Here are some points, one per row:
[  3. -34.  -5.  11.  -1. -36.  -2.  15.   8.   9.   1.  10.   2. -60.  17.  10.   6.  23.  38.  21.  21.  24.   1.   0.]
[ 15.  15.  42.  21.   9. -48.   1.   6. -30.  10.   5.   3.   4. -21.  -1.  15. -19.  22.  30.  11.   1. -40.  14.   4.]
[  14.   14.   14. -102.   15.   12.   -8.  -17.  -11.   20.   13.   15.  -17.   22.    4.   27.   25.  -15.  -18.    9.   12.    8.    5.   25.]
[ -2.  10.  10.   6.   8. -43.  -2.   6.  12.  -6.   9.  18.   5. -15.  20.  38.  22.  -1.  -3.  10.  17. -62.  12.  14.]
[ -1.  15.  -3.  -7.  29.  10. -16.  -1.  14.   2. -14.  33.   8.  10.  16.  -1. -98. -59. -17.   2.   6.  17.  11.   5.]
[-48.  -5. -14.  17.  -4.  33.  23.   4.   5.  18.   1. -15.  13.   6.  15.  -8.   4.   8. -44.  12. -15.  16.   1.   8.]
[  8.   3.  -5.  20.  11.  -3.  -8.   1.  21.  -1.   5.  27.   8.   2.  11.  27.  -3.   2.  -1.  11.  24. -89.   8.   8.]
[ 15.   8.  29.  11.  22.   7.  11. -26.   1.  16.  13.  21. -24.  17.   8.  10.  34. -18.   0. -53.  -6.   0. -46. -17.]
[   8.   11.   37.    2.    4.   20.   15.    7.  -12.    2. -120.   -1.   13.   -2.   -1.    3.    6.  -24.    8.    5.   13.   -7.   21.   -2.]
[ 11.  -9. -46.   1.   0.   2. -16.  12. -60. -14. -14.  -1. -23.  12. -15. -41.   7.   7. -14.   2.   0.  19.  18.  10.]
[ -9.  -8. -19.  -2.   0.   4.  15.  -3.  11. -11.  18. -21.  12. -11.  16.  -5.  13.  -3.  15.   0. -84.  16.  17.  18.]
[-13. -66.  -4.  -5.   2.  -8. -15.  13.   6.  -4.   3.   9.   2.   2.  18.  39.  15.  10.  15.  11. -40.  21.  15.   9.]
[ 17.  19.   6. -67.   4.  24.  19.  -7. -25.  15.  16.   1.  -2.  21. -28.  19.  20. -17.  24.   4.   6.  12.  10.  30.]
[ 25.  11.  -1.   6. -79.  14. -16.   4.  16. -27.  -6.  -4. -58.  -4.  13. -21.   5.   5.  10.  13. -22.   7.  -5.   6.]
[  3.  32.   9.  10.  23. -37.   0.  38.  18.   1.   5.  23. -21. -77.   0.  -4.  11.  17.  -6.  -5. -17.  -7. -12.  14.]
[ 42.   4.  -1.  25.  -7. -21.   8.  -9.  19.  -1. -21. -15.  28.   1.  -2.  -2.  -1.   6.  31.   6. -18. -61.  22.  19.]
[  0.  13.  -1.   8.  15.  13.  -5.   4.   9. -79.   1.  33. -40.   1.   0.  -8.   9.  15. -17.   6.   5.   1.   5. -61.]
[  3.  16. -11.  -6.  16.  -4.  17.  -4.   3.   7. -65.  -1.  17.  -1.  13.   8. -19.  14.  13.  24.   3. -57.   1. -13.]
[-72.   1. -23.  10.  31.  13.  20.  14.  -2.   5.  -1.  10.  -9.  18.  10.  -5.  14.   5.   1.   8. -26.  33.  27.   8.]
[   8.   -7.    9.    7.    0.   -8.   10.  -14.    7.  -10.    2.   13.   25.   19.  -19.    4.  -10.   19.  -11.    4.    1.   -2. -127.   -2.]
[-54.  14.   5.   7.  -7.  -4. -14.   7. -14. -13.  -6. -32.  18.  26.  19.  37.  20.   1.   8.  28. -44.  37.   8.  13.]
[ 17.   4. -50.  15. -20.  20. -61.  27.  -4.  18.  25.   9.   2.  23.   1. -43.  -5.  16.   7.  15.   7.   5.  20.   3.]
[-33. -76.  -9.  -3. -24.  -6.   2.  -7.  19.  -8.   2.   6.  20. -61.  -1.  -6.  18.  -8.  -4. -11.   9.   1.  24.   7.]
[-10.  -8.   5.   7. -70.  -5. -45.  22.  11.  -5.  -5.   5. -49.  28. -10. -42.  -4.   1. -17.   4.   2.   4.  -7.  17.]
[-107.  -11.   -3.    5.   -1.   11.   16.   19.   11.    3.   18.   18.  -12.    9.    2.    0.   -6.   13.  -24.    6.  -11.    3.    8.   13.]
[ 21.  14.  -6. -20.  17.  16. -15.  -4.  43.  56.   2.   0.  13.  27. -54.  18.  20.   3.  -4.  14.  21.  30.  -2.   9.]
[  9. -14.   8.  27.  -5. -72.  -6. -17.  20.  48.  -1.   7. -12. -12.  12.  22.  10.  11.  23.  28.  21.  -8.  19. -13.]
[-14.  -5.   1.  18. -29.   6.   2. -27.  15.   0.  25.  14. -12.  -3.  21.  15.   9.   1.  15. -11.  37.   9.   4. -79.]
[  25.   12.  -35.    3.   -7.  -19.    4.   -4.  -32.   11.    2.  -59.    2.   11.    0.    5.   -7.    3. -112.  -14.   -6.    4.   16.   -7.]
[ 16.   5.  17.   6. -33.  11.  15.  -9.  16. -50.   0.   1. -84.  -8.  10. -20.  16.   1.  -4.  11.  10.  20.  22.  -5.]
[  9.  26.  27.   7.  -4.  24.  35.  28. -22.  21.  -6.  27.  11.  -5.   6.  -1. -50. -68. -13.  17.  17. -10.  -2.   1.]
[ 16.  -9.   8.  14. -11.  13.  18.   5.   2. -50.  31.  -1. -37.  17.   9. -12. -19.  31.  31.  15.  14.  -1.  -5. -64.]
[  7.  24.   6.  15. -34.  20.   3. -16.  -6.  -4.  15.  21.   0. -11.   7.  30.  -6.  24.   4. -88.  -9.  -8.  -6. -25.]
[ 16.   1.  23.   5.  17.   1.  16.   6.   5.  11. -26. -11.  -4.  26.  22.  18. -67. -32.  10.  11.  21.   5.  -1.  19.]
[ 14.   4. -77.  10.  -2. -15.  -8.  32. -47.   2.   8. -56. -14.  17.  -4.  25.  11.  -4. -21.   7.   8.  13.  -6.  14.]
[  11.    5.  -25.   -9.   -3.   18.    9.   -3.  -32.   -5.   15. -106.    3.  -21.   20.   12.  -10.   15.  -57.    3.   33.   -8.   -2.    4.]
[-16.   1. -15. -15. -12.  -3.  15.  25.   6.  40. -83.   5.  -7.   4.   3.  27. -46. -20.   3.   5.  30.  -6. -18.  -4.]
[  -7.    0.   17.    4.   11.  -13.   -2.    8.    5.   12.    2.  -13.   -1.   18.   -9.   12.   -1.   29.   30. -121.   28.   14.    6.  -14.]
[   1.   12.  -20.   -6.   -2.    6.    8.    6.   11.  -10.   19.  -16.   16.   -4.   -3.    1.  -69. -119.   32.    4.    7.   -1.   -2.   -2.]
[  1.  14.  -2.  -7. -48.  -1. -57.  -2.   6.  -8.  18.  -3.   6.  19.  38. -48.   9.  -4. -19.  13.  19.   2.  23.   1.]
[  8.   3.  22.  14.  27.  -4.  23. -31.   9.  13.  12. -11. -14.  20.   5. -18.  30. -12.  31. -59.  20.  13. -48.   1.]
[ -3.  14. -10.  12.  -4. -74.  26.  19.  20.  -2.   0.  35.  12. -32.  -9.  -3.  18.   2.   7.   3.   1.   5.   9.   4.]
[ 13.   9.  34. -10.   6.  24.   0. -16. -11.  12.   6.  28.  47.  19. -64.  13.   0.  25.  -9.   6.  23.  15.  -8.  14.]
[   5.   -8.   33.    9.   23. -115.   11.   -4.    1.  -25.    5.    8.   18.    5.   16.  -17.   -2.   15.   -3.    7.    1.    5.   13.    9.]
[ 11.   6.   3.   8.  19.  32.  -8. -40.   0.  11.   4.   6.  15. -16. -34.  34.  16.   1.  12.  -4.  19.  13. -55.   2.]
[-24. -27.   4.  -4.   9.  14. -20. -10.   2.  27.  25.   3.  -6. -18.   8.   2. -16.  14. -11.   5. -89. -14.  16. -13.]
[-11.  -5. -12.  34.  15.  49.  15.  16.   4.  12.  11. -41.   8.  14.  31.  13.  20.  -1.   0.  29.  -1.  34. -22.  35.]
[   8.    9.    1.  -10.   -7.    7.   -2.  -45.    9.   10.    8.    3.    5.    2. -106.   33.   18.  -28.  -18.   -2.    2.  -14.   -5.    3.]
[ 15. -12.  -1.  15.  11. -11.   2.  22.  41. -23.   0.  21.  36. -75.   4. -27.  25.   4.  -1.  -6. -12.  30.  11.   8.]
[  9.  36.   8. -75. -23.  15.  48.  17. -14.  36.  18.   8.  42.  12. -31. -17.   9.   5.  11.  25.  -3.   2. -24.  -8.]
[-41.  11.  23.  22. -23.  19.  29.  -3.  -9.  19.  27. -31.  29.  11.  35.   0.  29. -10. -29.  17.   8.  25.   7.  22.]
[ -1.  10.   7.   0.  16.  -3. -13. -60.  20.  -2.   3.  11.  17.  13.   8.  22.  25.  -9.   6. -32.  16.  14. -58.  10.]
[ 14. -29.  17.  -5.  25. -13. -11.  10.  12.  17.  11.  -7. -24. -94.  25.  10.   1.   9.  -3.   6.  -7.   2.  -5.  -2.]
[  0.  27.  21.  11.  18.  -5.  22. -45.  -6. -10.   9.  -2.   7.   2. -80.  15. -20.  28.   3. -10.  23.  21.  -6.  37.]
[  14.    7.  -20. -127.   15.   17.    8.    7.   20.  -14.   21.   -7.   26.   14.    8.    3.  -13.   19.    8.   -1.   18.    9.   12.   16.]
[ 29.   6. -49.   8. -17.  -3.  -3.  -5. -37.  14.  -1. -17.  -3.  14.   3. -50.  -7.  17. -39.  26. -15.  19.   4.  -6.]
[-17.  -9.  18. -25.  -6.  -7. -84.   5. -27.   0. -17. -36. -29. -11.  -2. -89.   3. -18.   2.  -7.   5.  -8. -11.  -8.]
[ 10.  13.  11.  18.   0.  18.   0.  10.   7.  -4.   9.  10.   5.   4.  11.  -8.   0.  39.  21. -35.  13.  20.  -2. -70.]
[  2.  27. -40.  -1.  -7.  13. -61.   3. -45.  11.  -3.  17.  -4.  -1.  24. -33.  12.   5. -22.   1.  -9.  10.  19.   2.]
[  26. -115.   22.    3.   -6.   -5.   20.   27.    2.   -4.   25.    5.   -5.    9.  -10.   -4.    5.    9.  -19.    0.  -35.   -5.   17.    6.]
[ -7. -58.  -3.  -6. -17. -18.  30.  -8. -15.   6. -10.  20. -10. -35.  13. -13.  12.   3.  18.  -7. -35.  12.  14.   3.]
[-33. -53.  28.  -7.   5.   0. -33.   6. -31.  -3.  12.   7.  29. -13.   9.  13.   6.  10.   3.   7. -51.  -4.   3.  -5.]
[  14.   16.   10.   15.    3.  -13.  -13.   30.   23.  -24.    4.   -7.   -7.   17.  -14.    5.   42.  -22.    9.    6.   -6.   14.    2. -119.]
There is one direction along which these points spread out most. Where along it does each point below lie, from 0 to 99? The average is 50, and the first point in the table lies past the average. One standard deviation of the points above along it is 16.
[   1.   12.  -17.    3.   22.    6.   21. -127.    5.   12.   -1.   11.    1.    4.  -22.   -9.  -13.   16.   13.   12.    1.    6.  -23.    1.] : 27
[  7.  30.   3.  11. -26.   2.   7.  -6.  16. -30.  -5.  11.  25.   9.   5.   6.   0.  27.  15. -76. -21.  12. -28. -20.] : 42
[   7.   -7.  -71.    8.   16.    9.  -10.    3. -101.  -16.   12.   -3.   16.    3.    4.  -11.   16.  -10.  -14.   15.   31.    4.   13.    3.] : 57
[ 40.   4.  42.  17.  45.  32.  14.  10.  10.  17. -27.  12.  24.  20.  19. -11. -12. -19.   7.   7.  32.  -7.  36.  17.] : 34
[ -8.   2.  13.  -1. -59.   6. -39.  13.  -2. -17.   9.  -1. -43.  -1.   7. -37.  -7.  14.   8.  -6.  20.  -2.   6.   6.] : 67
[-52.   9.  18.   8.   6.   9.  11.  14. -12.  30.  42. -12. -19.  -5.  10.  -3.  -7.   5.  16.  22. -57.   6.   4.   5.] : 62
[ 11.   5.  -5.  17.  32. -10.  31.  29.  10.   7.  -5.  28. -20.   3.   4.  -6.  22.   6.  16.  -8.  10. -75.   3.  24.] : 46
[  -7.   -4.    5.    4.  -25.   -2.  -32.   -2.  -15. -109.  -16.   12.  -35.    8.   -1.    9.   14.    3.    1.    5.    3.    0.   -9.   -1.] : 64
[ -3.  -5. -10.   7.  17.  -8.  22.  -7.  22.   4. -44.  -6.  13.  13.   4. -26.  15. -19.  25.  -5.   7. -94.  -3.   2.] : 42
[  9.  10. -10. -49.  42.   8.   5.  -6.  31.  12.   3. -26.   1.  22. -63.  -7. -14.  10.  -1.   1.   2.  10.  -8.   5.] : 26
[ 33.   7.   9.   7.   6.  22.   4.  17.  26.   1. -65.  14.  20.  11.  21.  30. -15.  10.  -5.  11.   7. -34.   8.  12.] : 39
[ 26.  15. -13.  10.   5.   3.   2.  12.   8.  -6.  -8.  15.   5.  20.   1.  23. -75. -66.   7.   8.  -1.   7.  14.  20.] : 36
[-58. -13.   4.  21.  13.  37.  -9.  10.   1.  -4.  27. -48.  14.  -3. -23.  -2.  -1.  -1. -15.   9.  -8.  -3.  15.  10.] : 57
